One turning vector, and how many steps it has turned:
The counts run from 0 to 1286.
[ 59  33   8  10  23  -2 -12  30  37 -32   7 -17  -1  18  28   6 -11   9
  24 -14   4 -25  10  14  23   6  -7   9  15 -15 -20  10  14   6   9  60
  -4 -12  32 -17 -22 -14   0 -35]
942
[-28   4 -13   4  -9  -8  13 -17  -1  33   8  -4  19  31  11 -38   2  25
 -13 -13  45 -54  -3 -47   6   0  28   3 -21  13   9  15  13 -37   8   1
  25   9 -29  -5   4 -56   2  -7]
756
[ 23  60  -7 -13  29   3   2  52 -10 -20  24 -20  13  30   5  -5  14 -16
  -2 -11 -26 -37  11 -13  -7  32 -22  -9   9  15  -9  -2  31  21  50  -4
  -8  21  15 -20  -4  18  -7 -25]
806
[-11 -28  37 -13   1  -5 -10  48  -5  20 -26   1  11  -2  28 -13  42   6
  29 -18 -26 -41  -5 -12  23  36   5 -33 -19  26 -42 -30  20   8   7 -17
 -10   1   3  17   0 -30 -14 -11]
131
[ 17 -36  -5   4 -39  -4  -4  19 -21   5 -28  18   9  -4  21  -7  28  11
  58 -11 -10  -4  23 -12 -10 -11  14  33 -38  25  -4 -26   5  18  20   1
 -16  18 -31  25  46   6  15  20]
994
[ -9 -11  37  -9 -10  18   0  22 -27  49  17  -2   7  36  35   5 -16  29
 -36  16  10 -59  32 -11   4   8  25 -14   4   5 -64   5   6 -20  12  -7
  12 -18 -13 -16  -6 -19 -10   3]
667
[ -7   0 -21 -28   1 -42  17 -22  -7  10  -9  13   6   8   3 -21 -13  39
 -27  -5   1 -17  -6 -45  -5 -18  60   9 -51  20   3 -14 -15   5  18 -34
  25  30  -8 -39  -6 -25  10 -16]
533
[ 33  21  -4 -15  17 -26 -18  -1 -23 -36 -46   4 -20  -7  22 -12 -41  16
 -17  -6  -4  39  25   4   3 -25  54 -10  -8   3  15   0 -27  26   5   6
 -20 -12  -3 -27  10   1  48  -2]
791
[ 24  13  30  -7  -4  26  -8   5  -3 -22 -49   5  13  -9  11   4 -43   7
  35  15 -18  29  33   4  -7   0  46   2 -38   4   7 -44 -15  30  14   3
 -32  -4 -10 -18  13   6  20  10]
286
[ 36  21  36  14   8   3 -21  58   1 -27 -29   4  -3 -19   7   6   0  12
  23  12 -21   5  29  26 -12  10 -10   0 -14  14 -30  -9  13  50  29   3
 -36 -12   8  -5   8  28 -22 -16]
547
[-18  19 -17  -5  -1  46  18  15  -8  14 -22 -11  13  33   2 -13 -11 -14
  30  -2 -25 -34   2 -39   0  50  20 -36 -15  35  -3 -35   5   2  27 -32
 -14  25 -27 -17  27 -33  15  14]
643
[ 16 -22  18   5   3 -26 -22 -28  -5   6 -31   0   8  -2  19   5 -23  16
  22 -22  32  39  -5 -18  27 -35  57   4 -48  13  -3  -7 -11   7  -5  21
   3  -9  12 -24  -1 -24   7   0]
87
[ 59   9 -33   7 -30 -26  12  14  -4  -6  28 -22  18  39  14 -10   8   9
  18  -8  21   0  23 -50   9 -28 -26  46  -9   5   1  18  19  17  13  19
  -2  14  20  -4   6  20  -5  -3]
517
[ -1  24  37 -24  53  -9 -14  26   3  -5  -5  -4   5   9  15  -7  15   9
  20 -26 -24 -23  -5 -13  25  26  27 -25  -3   1  18 -35  13  11  33   2
  -1  19   3 -17 -29 -32   7 -45]
724
[ -8   1  25  -6  14  18  10  21  -4  30   7  32   2   8  34 -13 -12  35
  14   5  -3 -37  51  18 -30  13  11  -2   4  11   2   1 -13  14  50  37
   6 -11 -31 -27  15 -10  12 -23]
1171
[ 29 -28 -10  21 -26 -20  -8 -20  -9  24 -24  14  -9 -12  35  -2 -18  32
  16 -18  47   5  13  -3  12 -50  53  16 -35  13 -10  14 -10  -5   8  39
   8 -21  10 -17  26 -18  17  10]
597
[  9  31   0   1  16  -1  16  24 -38  19  33 -24   8  24   4 -40  24   3
 -27   5  -3 -36  15 -43   1   5 -13   7 -14  21  31   8  28  22  49 -42
  -4  24  -6  -7   6  -1  -2 -25]
892
[ 43  48   0 -10  30 -18 -17  10  -1 -42 -33  19 -25  -9  17   0 -14  10
  25  -3 -35   3  24   8 -15 -30  50  -2 -15 -17  19 -23 -17  28  11  27
  -9  16   5 -30   5  14  32  -9]
372
[-31  55 -16 -16  15  12  16   5  14  16   0  -6   6  46   8  -6 -12  10
 -13  -5  17 -48  12 -15  -7  31  27   7  -4   2   6 -15  14 -27  14 -22
  13  28 -54 -12  22 -49  -8  -3]
51
[ 17  65  -5  -7  39  -2 -18   4  -1 -26 -10 -37  15   9  -1  -7 -40 -17
 -45  -3   9  -3 -21 -12  28  19  33 -19  -2   0 -17  18   6  -1  12  10
 -11  -6   6 -27 -29 -28  27 -17]
785
[ 18 -11  10  10  -4  -4  10  14 -17  46  23 -10  13   4  17  17 -37  34
 -21  20  25   6  27   0   2  -5  -6  45 -23  19 -13  30  13  35  74  -8
  -4  -3  -2 -14 -10  -5  -3 -28]
184
[ 32  18  40  26 -25 -11 -35  30 -32  -4   6  -1  11 -18  -1 -18  13 -23
  -6  10 -10 -15  17   0 -17 -42   3  28 -30  16   1  14  32  16  24  34
 -36  -6 -10  16   3  48  -7  19]
1248
[ -2  -1 -47 -21 -12 -53  20  19  13 -25 -55  -3   4  13   1 -31  10  23
   7 -18  -4  -7  -6 -42  14  11  32 -19 -21  26 -30  -8 -17  13 -15 -32
   2  13  11 -19  32 -25   1  -5]
1125
[ -5  42  13  -5  16  15  12  31 -17  -1  28 -27  14  16  -7 -46  -2   0
 -32  13 -12 -30  21 -34 -11  20 -13  -2  14  30  31   7  21  24  54 -18
 -18  16 -21 -19   1  12  16 -24]
893
[ 13 -13 -34  -4 -35  -9   0  -3   2  -2 -31  25  42 -11 -12  -2  -2   1
  49  -4  -9 -25 -12 -25 -12 -16  25  38 -67  37  12 -21   8  10  17  15
 -18  30 -19   2   5  -2  18  14]
202
[ 28  75  20   5  -1   0 -41  25  -8 -36   0  -4  29  12  -5  17 -16 -31
   7   1 -28  -6  -7  13  -6  -2  24   5 -33   3 -16  -7  26  -6   6  52
 -31   9   3 -15  -6  27  -7  17]
1160
[ 18  34 -39 -37  19 -14   8  18  11  17   2 -17  21  22   1   5   4  12
 -37   8  -3 -48 -11 -23  22  22   2  20 -12  11  -6   7  19   9  29 -22
  19  32   4 -17 -37 -21   6 -43]
273
[ 22  10  -1   3   9  28  -5  32 -43  38  11  -8 -10 -10  17 -11 -15  18
 -41  31 -11 -46  30  -1 -13 -17   4   2  -1  11 -12  17  18  18  69 -12
  -2  -2   2 -20  -2   7  26  -8]
889
[ -3  25  20 -23  23 -62 -32  35 -34  -6  10  -3   8  14   0  -2  39   6
 -18 -26 -31  -9 -17  -5  -5  27   6  -7 -14  33 -26  15  22  36  20   6
  -6  13  -4  -7 -14  24 -15 -30]
809
[  0  30  -5 -11   4 -28 -22 -11 -31  10   2 -30  44  11 -12  20  -7 -24
 -14 -21  19  15 -44 -31  23  16  25   1 -50  34 -15  12  30   0  13   4
  -9  19  -9  -2 -16 -11   5  -2]
364
[ 41  56   3  26  -7  -2 -20  28 -15 -16   3 -24  -3   2   4 -14  16 -33
   7  -6 -18 -24   5 -22  -4 -34  12  22 -34  -4  15 -33  50  -6   5 -23
 -18  37  13   5  15  27 -11  13]
34
[-15  -8  17 -11 -12 -17  12 -22 -35  35  10 -13  31  22  -1 -12 -52  25
 -43   4  44  14   6 -53  -4 -12  33   4 -39  34 -30  22  -6  14  19 -16
  -2 -13  -6 -24  -6  -8   5   6]
955
[  6  21  12  -1 -18  34   4  26 -27  16  34 -13  20  41  15 -31   7  -9
 -21  14 -16 -81  31 -30 -19  21 -13 -17  16  16 -17  19  28 -11  27  26
 -13 -10 -11  -2  -7   7   8   4]
1089
[-16  48  19 -25   6 -30 -26  12 -13  15   6 -13  22  37  17   7  -5  14
 -53  10  16 -28   1  -7 -10   4  61  23 -28  -1 -23   5  12 -17 -21  -8
  -2  14 -49  17   0 -12 -12   3]
54
[ -5  -8  17 -14  14  20   8   0 -25  34 -10 -18   8  25  19   5 -50  24
 -16   7  14  26  25 -19  -1  22  22 -22 -17  25 -27  -3 -19  35  48 -30
  -7   2 -14 -38  13 -17   8  -9]
444
[ 19  41 -34 -10  -3  -6   1  -2 -16 -37   4 -33  31  38 -20 -31 -20 -21
 -32 -18   2 -19 -32 -62   2   4  11 -13  -3  29  -4  27  14   4  -2  15
  -8   7  17 -21 -24  -3  17  -1]
871
[ 18  45 -20   5   0   5  16  -8   2  -4   9 -42  -7  32  12 -37 -30   7
 -39   8  28 -23   9 -56   3 -11  40  -1   3  -8  -3  -2  13 -21  -9 -43
   3   9   1 -19  17 -25   5   8]
252
